Rotation paths and how fast each direction turns (deg/step)
Each turn is a multiple of 5 degrees from 10 to 175, or 0.
Each row of a path follows its step; steps can be skipped.
Path 1:
step 5: [  9  -4   4 -12   9  -2 -11  -6   4   7   1   0   1   5  -4   0   5  14
   5 -11   2   6   8   0 -20   7  -6   1   5  -2  -1  -2  -5  11  -6  14
   7  -3   6  -5  -3  -1 -13  -6  -1  -1  -1   1  14  12   4   7  11  20
   3   1   0   2   1  -5  -3   3  -9 -19  16 -10   3  -3  -2 -23 -28  -5]
step 6: [  8 -16   5   4  -4  22  19   0   8 -13  -2   3   0  18  -5  -8  20   0
   1  -8   0  -3   6   1   4  -4  -8  -4  -3  -3  -2  -2   9  -9  -9   2
  15   7  -4  -2   3  -5  -5   1   3  -5  -3 -16   2  -3 -14   3 -16  -5
  -3 -14   9  10  -3   1  -5  15  -2   1  -2 -18 -10 -17  -1  -2  12  -6]
step 8: [-13   4   4   8 -15   1  -3  16  -7 -12  10  -1   5  13   0  14  15  11
  18 -10   8   9 -10   8  -8  -1   4  11   7   1   4  -7 -11  13  -6 -11
 -13   1   0  -3   8   9  -7   5   7 -17  -4   8  -3  11  -9   7   3  10
   4   3 -18 -11   6  -1   5 -10   0  -7   0  -3   4  -3  20   2  -1  -1]
step 22: [ -3   2   2  -7   6   5   8  -2   3   1  -7   6  -5  -9  -7  -5 -10  -7
   7   1   8   0   4   9  12  -4  -6   8  -2   8   3   0  11 -14   3   3
   6 -27  -7  -7   4 -17  10   5 -18 -13   7   3   1 -11  12  -4  -2  18
 -13  18  11  -3  -4  16   1  -5   2  -1 -13 -15   0   6  13   2   0   0]
step 25: [  5  -7  -3  -5   1   3  -3  14  -7  -5  -6 -13 -13  10   1  -7   2  -6
  -7   5   2 -13  -5  -2 -10  -2   4 -11  -5   0   0  -7   6  -2  -8  12
   1  11 -16  -4  14  -7   4   6   1  10  -9 -10  -6  -7  10  -6  -6  25
   2   2   8 -23 -13 -10   8  -4   0  -7 -13  -4 -15  15  -8   8   7  -9]
step 33: [-23  -5   3  -9   9 -16  14  -4   0  14   0   8  -8  11  -5  -8  10 -16
  -6   3  -6   3  -2  -9   4 -14   4   2   1   0 -18  -8   7 -12  -6  -9
  -1   0 -13 -12 -11  12 -12  11 -13 -10  10  -6 -14  -6 -10  -4   4   3
   2  -3  -7 -11   0  -4 -11 -17   5   0  -6  -2  -6   3   7   5  -4   0]
step 39: [  1  -6   3   2   7   0  -2   4   5  -3  15   4 -14  -3   3 -11  10  29
 -10  -6  -1  12  -6 -10   4  -1  12   6  -2   8   3   2   8   0 -16   1
   3  -4   0  10 -12  13   0   2   1  -8  -5 -12   5   0 -12  -1 -15 -11
   1   3   2   8 -10  16  13 -10  16 -14  11   2   0  -6   2 -13  -7  10]
step 40: [  2   4  -2  -5   6   5   2 -19 -12 -17   0 -14   1   9 -22  11   5   8
  10 -12 -11  -6   8   2   8 -11  -7   2   1 -10  -8  17   1  -3  -2   1
 -13   5 -16   7   1   7  -1   7   6 -16  -6  10   5  -7   6   4   2   0
  14  10  -2  -5 -13   9  -1  -6  -4  14  -4  -8  13  -8   4  -1  11  -9]
Directions:
[-3  1  0  0  3  1 -2 -4  1 -1 -1  5  0  0 -1 -3 -3 -3  1 -1 -1  3  1 -3
  1 -1  0 -2  5  5 -2  0 -3  0  1  1 -3 -2  0 -1  0 -3  1  1 -1  2  0  0
 -2 -1  0  5 -1  3  0 -1  1 -1  2 -1 -1 -2  2  1  0  0 -2  3 -3  1  2 -1]  35
[-1 -1 -1  6  1  0  2  1  1  0 -1  1  1 -1 -3  1  0  4  3 -2 -1 -1  2  4
  0  2  1  2 -3  3  0  1 -2  0  1 -1 -2  0  2 -1  1 -1  1  0  1 -1 -1 -8
 -1 -1  0  0  0 -1  1 -2  3  3  0  1  0 -3 -1  2  1  0 -1  1  0  1 -1  2]  140
[ 2  0 -1 -2  4  2  0  2  3  2  2  1 -1  1 -2  2  0  0  0 -1  1 -1  5  0
 -1 -1  2 -1 -2 -4 -2  1  1  1 -1 -1 -2  1 -1  2 -1 -1  1 -1 -1 -2  1  0
  4  1  0  0  1  0  2 -5  2 -4 -1 -1  0  0  5  1  0 -3 -2  2 -1 -3  4  1]  95
[ 0  1 -3  0 -2  3  1  0  0 -7 -4 -2 -2  3  2  1 -1 -1 -1 -1 -1 -2 -1  1
  2  2  0 -2  0 -3  0  2 -1  3 -1 -1 -2  1  3 -1 -3 -2  0  2  1  0  1 -2
 -2  1 -2 -1 -2  0 -1 -1 -2 -3  0 -2  0 -4 -3  1 -3 -1 -1 -1  0 -2  1 -3]  170
Path 2:
step 12: [  6   9  -3  -3  -5  -2   2  -5  -6   2  16  -3  -3 -21  15  11   9   2
  -5  -2   8  10  10  -1   8  -3   3   2  10  -3   8 -15   0 -10 -11   9
  -5  19   8 -12  -5  14   3  -4  -7  -8 -13   3  -3  -6  11  -6   1  -3
   4  13 -11   3   6   5   2  13   2   9  16   5   0 -12   7 -19  -1   2]
step 16: [  3  -9   7  -1   8  -6  -2 -13  -6  15  -6  14   1  -3   9  -1  -4 -11
   1   4  -4   8   7   9   3  16  -3  -1  -2   8   3  -6   5   0  -7  -8
 -13   3   5 -16  -9   4  14  21  -2   0  -9  -4   0 -14  -4   2 -12   4
  -6  -3  14   0  -1  -1   2   1  12 -10   9  12 -22  -5 -16  -1   4  11]
step 24: [ 23   1  -4  13  -7  11   8   1 -17  -5   8 -11   3   2  10   3  -3   1
  -6  -1   6  -1  -2   0   6  14 -11  -1  -8  -1  -1  12  -1  17   2  -6
  -2   6   1  13   0  -8 -17  -9  -2 -12   6   4   0  -9 -10  -2  -9   1
  14   5  12  -4   7  12  -3   0   9   6  14 -18  13   2   8  -1  -6 -10]
step 27: [ 10  12  -9  -7  -6  -8  -2  -5   6   4  17   0  13  -6   3   3  -8  12
   9  17   3 -17   2   1   1 -11  13  -1  20   3   7   7  -1   2  -3  -4
   2   0   6 -11  -3   7  -9   1  -7   2  -2   3   2   7  -7   0  -1  17
   3  -4 -14   3  -3 -12   0  12  18 -18   1 -14  12  -1  -4   0  -8   2]
step 30: [ -8  -2  -2   5  16 -10   1   9 -10  12  -8   1  -8 -13  -4  -3  -8   4
   9  12  -3   0   0  -7  -3  -8   1  12   7  10   1   4   5   3  -6 -17
  14   0 -20  12  -5  -4   2 -10   2   5  -4   9 -10  -9   5  11  -1  -4
   9 -12   2 -17  -7 -11   4  -1 -16 -19   4  11  -5   3  -3  -6  -7   2]
step 33: [  5  -5  -1   2   0   9   6   4   9  -2   8  18   0  -7  -9   2  -6 -14
  -3  -4  11   6  14   8   2  20  -9  17  -7  10 -12  16  11  -5   4   0
  -4  -2   0  -5 -11 -10  -8   4  -1  -5  10   1  -6  -5   4   1  13   7
   1   1 -19   2   1   5  10  -8 -11  11   9  -1  -8  -2   2 -16 -16  -5]
step 39: [  4  -1   0   2 -18   6   4 -10  -3   2  -3  -3  -3 -17  10  -6   8   4
   5  -3   0  -8   0   4   0  -5  -4   2   9   7  -7   3  11  26   0 -13
  -2  13  -3  19  -9  10   3   8   1   4  -7   8   6  -6  -1  23  -6 -12
  -7   0   8  12   8   5  10  -4   2 -10  -4  -4  -3   4   2  21  -1  10]
step 40: [ -1  -4  12  19  -7   9  10  -5 -12   9   6  -4  -8   2  -5  -5 -13   6
  -9  -1  17  -2  -6   4  -6   5  12  -6  -4  -1  -8   5   9 -12   3  11
   0  -1 -11   5  16   8  -9 -11   6   7  -5   5  10   8  17 -15  11  -6
   1 -14 -10 -10   1   2  -7  -2  -3  11   3  -6   0   2  15   1  18  -1]
Directions:
[-3  0 -1  1  1  2 -1 -1 -2  3 -2  0  1  3  0  1  1  1  0  0  1  0  0 -3
 -2 -4 -1  0  1 -1  0 -4  1 -1  2 -1  2 -2  2  2  1  0 -1 -3  0  6 -2 -1
 -1  1 -2 -2 -1  5  0 -2 -1 -1  1 -2 -4  1 -4  4  0 -4  0 -2  1 -1 -1  3]  170
[-3  4  3  3 -1 -1  1  2  1 -3  2  0 -3  2 -5  2  1 -2 -1  0  1  0 -3  0
  0  1  0 -1  1 -2 -2  1  0  0  1  1 -3 -4 -1  1  1 -1  0 -1  1 -1 -2  0
 -2  1 -4  2  1  0  0 -1 -5 -3  0  0  2 -2 -4  1  0  2 -3  2 -2  1  0 -3]  95
[ 3  0  0  1  1 -1  1  0  0  1  1 -1  2 -1 -3 -2  2 -1  0  1  2  1  1  0
 -3 -4 -2  3  0 -1 -1 -3  0  1  0 -3  0 -2 -2  1  1  3 -1  2  1 -3 -4  1
  1 -3  3  1  1  2 -3  3  2 -2 -1 -4 -1 -4  1 -2 -1  4 -4 -3  0  2  0  1]  155
[ 0 -1 -1 -1  0  3  2  3 -2  2  4  0  2 -1  1  3 -1 -2  1 -4 -1  2 -1 -3
 -3 -1 -1 -1 -3 -1 -5  1 -4  1 -3  0 -1  4  0 -2 -1 -1 -1 -1  2 -1  2  2
  1 -1  0 -4  3 -1  1 -2 -3 -1  2 -3  0 -1  1  2  3  1  1 -2 -1  1  2  1]  155
[ 0  0  0  1 -1  3  1  1  2  0  2  3 -1  1  1  1  0 -1 -4 -2 -1  1  1 -1
 -1  1 -3 -1  2  3  1 -3 -2  1  1 -2  1  2 -1  1 -1 -5 -1  3 -1  4 -3 -2
 -2 -4  1  2 -1  1 -1  3 -1 -3 -1  4  2  0  1 -3  3  0  2 -2 -1  5  0 -3]  170
Path 3:
step 5: [  6  -5  -5   3  -6 -14   6  10  -2  -7  17  -1   2 -17  -9 -12  -1  -7
  -2  -2   4  -6   3   0   5  12  12  -7  10  -8  -3   4   6 -13 -10   6
 -14  16  -7  -9  -6  -8   0   0 -10   7  -4  -5 -11  -5  13  -3   3   9
   3   6   7 -14  15   5  -7   7  -1  -1  -2   1   8  -6   2   8   3   7]
step 16: [-12   7   4   4  -6  -2  -8   0  14   8   2  -8  -7 -14   4  -4 -11   9
  -1  -5  -1  -3   1  -9  -3  13  -8  -4  14  -2 -17   4   8  -4  -6  -8
  -9   7  -6  13  -3  -7  -5   3 -24   6   1   3  -8   3   5   7   9   2
  12   4  -4  -1  15   0 -13   8  -9  -2  -3  -1   8 -12   0  -3  11  -2]
step 25: [  3   5 -11   8  -5   2  -6   2   8   7  -2 -11   1  -5   9  -9 -15   1
  -9  -1  -3  14  15  -2   3   6  -1 -10   3   6   6  11   2   1  -6   5
   7  -1   0  -2 -13  -2   3   2  -1  -9  -7  12  -2  -2   7   4   9  -2
  15   0 -19   3  -4   9  -2  16  16  22  -3  13  -6  -7   6   4   6   6]
step 29: [ -2  -7 -13   1  14   2   3   3   1  10  -1  -6   7  -4   8   0  -8  -2
  -6  -3  16   8  -1  -2  -1   7 -16 -23   6   5   6  -6   0  -5  -8  17
   9  12   3   3   5  -3 -12   2   3  -4  -2  -3   3 -10   1   2  -3   9
   6  -2 -10  13   1   5  -4   7  15   5   5  15   6   3   8 -12  -9   6]
step 31: [ -5   5  -6  11 -10   2  -2   9   1   5  -5  -5   5  -8  -2  -9   2 -11
  -5   4   0   4  10   7   2   3  -1  -5   9  12  -3   5 -13  -3  -7  11
 -19   5 -19   2  -5  -6   2 -12  -3   7  -3  12   5  11  -5 -16  12   5
   7  -5  -5 -10  18  -4  -9   7   4  14  -5   2   4   1  -8  -6  -5  10]
step 38: [  7   7  -4  11   3 -10   2   8   6   1  -7   1   1 -15   6 -13   3  -7
 -11  -5  -1  -3  -3  -7   9   2 -11  -4  16  -5  -3  -5 -15   4  -8   3
  -8   4  -6   8   3   1   1   8  -4  12   4  -6   2   3   1   1  -2   6
   2   5 -19  -1  21   9 -10  -3   8  -6   0  -6  -4   7 -14   3 -21   0]
step 39: [ -7  -4  -9   8  -5   3  -6   8   2   2  -9   0 -14  -4   1 -10   2   4
   5  18 -10  -5   1 -11  -7   4  12  -9  -4   1  -2  17  -3  -2  -4  14
 -14   4  -9   5  -3  -9  -9   4 -14  -1   0  11  -4   3  -6   5   8  -2
  15   9   2   0  12   8 -17  13  12  -1  -8  -2   1  -6   0  14   3   4]
step 41: [  0 -14 -13   0  11  -9   4   7  13  11   0   4  -4 -10   8   2  -5  -4
  -7  -8  -4   4  -7  -6 -24  13   3  -6   5   0 -22   3   9   1  -7  -3
   5  17   0  -4  -4   0   5   2 -15   6   2   3  -5 -11   3   0  -4   9
   8   2 -11   3   9  -2   9  -2   3  -8   2   2  -9   4  -6 -13  -6   0]
Directions:
[ 2  3  3  1 -3 -2  3  0 -2  1  1 -2  1 -1 -1 -5  1  0  0  2  4 -1  0 -1
 -3 -1  1  1  1  3  1  2  2 -3  0 -1  4  0  0  1  3  1 -2 -2  0  1  0  1
  2 -2 -3 -1 -2  1  0  2  3 -1  2  1 -3  2  1  2 -2  1 -2 -2  2  1  4 -3]  95
[ 1  3  0  5  3  0  1 -1  0  0 -3  1  4 -2 -4  4  2  3 -5  1  5 -1 -1  1
  3 -1  0 -2 -3 -2 -2  1  0  0  3 -2  1  2  0 -1  2  4  0  1  0 -1 -1  1
  1  3  3  2  3 -2  1  0 -1  0  2  2  1  0  1  1  0 -1 -2  1 -1  0  2  1]  170
[-2 -2  1  3  0  2 -2 -1 -2  6 -1  0  3  3  0  1  0 -2  4 -1  0 -2  0  2
  2  0  2  2 -1  2  1  2 -1  1  0  3  0 -1  0 -4 -5  0  0  2 -3 -3  0 -2
  0  2  0  0 -1  1  1 -1 -1 -2  1  0 -2 -2  4 -1 -4  0 -4 -1  0 -1  3 -1]  130
[ 0 -1  1 -2  2 -3  3  2 -1 -2  0  1 -3 -3  0 -2  0  0  1 -1 -1  2  1  4
  0  2  1  0 -5 -3  0  2  0  0  1  0  2  2 -2 -3 -2  1 -2  3 -1  1 -2  0
  4  0 -1 -3 -1  3 -2 -1  2 -3  2 -4  2 -1 -3  0  1  3 -2  3 -1 -2  1  1]  80
Path 4:
step 4: [  4   8 -14 -11   3  -1  -2  10  -6   8  -5  -4  10 -12   0   0  -4  14
  -6  -2   8   1   1   5   1  -7  -7  16  -1 -18   4 -13  -4  18 -14 -12
   9  -5 -14  -5 -13  -1  -1  -5   0  10   3  -3 -14  -5  13  -7   3 -17
  -6  -1  -1   8  10   5  -1   8 -14  -4  -7  -3  -4  -4 -11  -6  10   5]
step 11: [  3  -4  -1  -1  -2   9   7   5  -6   1  -5 -11   0 -13   1  -6  -6  16
 -13   2   3  -3   5   6   1 -13   4  -1  -4  -2   3 -13 -11  31  -2  -3
  -5  -8   7   8   2   2  -2 -12   7   4  12   2 -12  -7  11   7  -2  -3
 -12 -16  10   5  -9   4  -4 -11 -10  -3  -4   1  -2  -6 -10 -13  14   9]
step 14: [  2  -3 -13 -16  -6   1   7   4  -1   5  -4   7  14   4  -6 -14  -3  -3
 -15  10  -4  -8   1   5   7  -9   7  15  -6   0   7  -5   9  16  -9   2
  -7  -2  -4   1   6  -1  14  -4   5 -11  -3   8  -8 -14   3   5 -10 -10
   0 -17  -1   1  -5  -8  -3  -5 -19 -14   3   2  -7   0 -12  11  13  11]
step 22: [ -1  15 -19  -4  -3   4  -8  10   9   1  -6   5   7 -18  17  10   1  15
 -10 -13  11  -4   5  -4   5 -15  -1  13   5 -13  -4  -8  -8  11  -3 -13
  -1   4  -5   0 -11  10  14  -9   1   3   2  -2  -6  -1   7   2   5  -1
   3  -1   0  -1  12  -2  -6   4 -10  -3 -11 -11   8 -13   2  10   3   8]
step 27: [-11   4 -17  -3   5   4  -5   2   3   8   5   4  11  -3  -4   6  12  12
  -7   2 -16  -6 -11  14   0 -13   9   4  -1  -5   2   2  10  23   0   4
  -9  -1 -10   3  -1  11  -9  -3  15  -4  -5   4   0   0  -8  -5   0  -5
   5 -12   1  -8  -4   6   8  -4 -12  -6   3  10  -1  -3  -9 -17  19  13]
step 28: [ 18   3  -9   3   1   5   0  15  16  -1  -3   0  -2 -15  15  12 -11   8
  -6   5  16  -2  -9   7  -3 -10  -2   0  12   1  -3  -8 -13   6  -7  -2
   0  11  -1   8   9  13   0 -15  -1  -7  -3   1   5  -1 -15  -4   8   3
 -10  -6  -9  -5   2  13  10  -2  -4  -6  -4 -10   8   0  -3  12   7  17]
step 30: [  0  -1 -18 -10  -4  11  14  -1   9   4  -9   1  16  -4  -7  11  -1  -3
 -15   1   2  -7  13   3  -4   7  11   5   7   2  -2  -1  -3  17   5   8
   8   2  -2  12  -3   4 -14   0   7   2  -3   3  -1  -6  10  -4  -8  -2
 -15 -17  -9 -16  -8  10   0   3 -19 -11   7  -8   2  -4   3 -13   8   5]
step 39: [  8  -3 -20   5 -13   1   4   4  11  15   6   5  13   2  14  -7   1   7
 -16   4   2   0   5   7 -10 -12   5   3  -7  -7   4   0   1  16   0   1
  -7   1   8   4  11  -8   3   1  -4 -12  -6   1 -12 -13  -2   5 -17  -8
  -5  -2  -2 -13  -5   4  11   0 -15 -13  -5   3  11   1 -11   3  13  -1]
Directions:
[ 0 -3  3  1 -2  0  1 -1  1  2  3 -2 -1 -4  5  3  1  1  1  0 -4  0  1  0
 -2 -1  0 -2 -4  0 -1  0  0  2 -1  1  0  1  3  1 -1  5  1 -3 -2 -1  0  4
 -3  0 -1  3  0  1  0  1  0  0  3 -1  3  2  2  1  0  0  3 -4 -1 -1 -1  1]  65
[ 0 -3 -3  1  2  0  0  2  0  1  1 -2 -1  0  1  0 -1  0  2  3  0 -4 -3 -1
  0  3 -1  1  2  3  1 -3  1  5 -2 -1 -4  3 -1 -1  0 -3 -2 -2 -1 -1  2  2
  2  2  1  1  2  0  0 -1 -1  2  0 -3 -1 -4  3  0  0 -3 -1 -2  2  0 -2  3]  110
[-3  1  1  2 -2  0 -4  1  2 -2  0  1  0 -2  0 -1  4 -3  4 -1  5  0 -3 -3
 -1  2 -1  0  0  3 -1  3 -5  1  2  2  0 -1  0 -2 -1  2  2  0  2  0 -1 -1
  0  1 -2 -3  2  4  2 -2  1  1  2  1  2  1  1 -1  1 -3  1  0  1  1  2  5]  115
[-1  0  0  0  0  1 -2 -2  3 -2  0  4 -1  2 -2  0 -4  1  0 -5  2 -1  0  2
  1 -2 -1 -2 -1  1 -1 -2 -1 -3 -3 -3 -1  3 -3  4 -1  2 -1 -2 -1  0 -1  0
  1  3 -2  3  1  0  1  0  2  2  4  1  1  0 -1  0  1 -1  2  2  4  0 -4  0]  115
[-3  1  1  1 -1 -2 -3  2  0 -4 -2 -3 -2  1 -1  0 -1  1 -4  1 -4  1 -2 -2
  1  2  2 -3  1 -2  1 -2 -1  2 -1  3  4 -1 -4  3  3  3 -1 -3  0 -4 -2  0
  3  0 -2  2  1  1 -4 -1  1  0 -2  0 -3  2  0 -2  1  0 -1  0 -1  0  0 -1]  20
[ 2 -1  0 -2 -1  0  2  1  1  1  3  1 -1 -1 -2 -1 -2 -1 -4  2  3 -2  2 -4
  0  2  0  2 -1  3  3  1  1  0  0  0  2  4  1 -3  5  0 -1 -3  0 -1  1 -2
  3 -1 -1 -2 -3  0 -1  3 -1 -4  4  0  3  3  0 -1  5 -1  2  2  0  1 -1  0]  160
[-2  2  2 -3  1  0 -1 -2  0  3  1  0  0  0 -1  0  3  1  0 -2 -1 -1 -1  1
  0  2 -2 -1  1 -2 -1 -5 -3  3  1 -1  1 -1  1 -2  0 -1  1 -4 -1  0  6  0
  2  0 -2  0 -1  2  1  4  3 -4  4  0 -2 -1 -2  3 -4  2 -2  1  1  0  1 -1]  160
[ 3  1  2  1 -1 -3  0  2  0 -4 -1 -1  0  1 -1 -1 -2  1  3 -2  1 -1  0  0
  2  1  1  3  2  0 -3  1  2  0 -3 -2 -2  3  4 -2 -1  1  3 -4  3  0 -2  2
 -4 -2 -2 -1 -1 -1 -4 -2  0 -2  1 -2 -2  2  1  3 -2  1 -4  0  1 -1  0 -2]  120
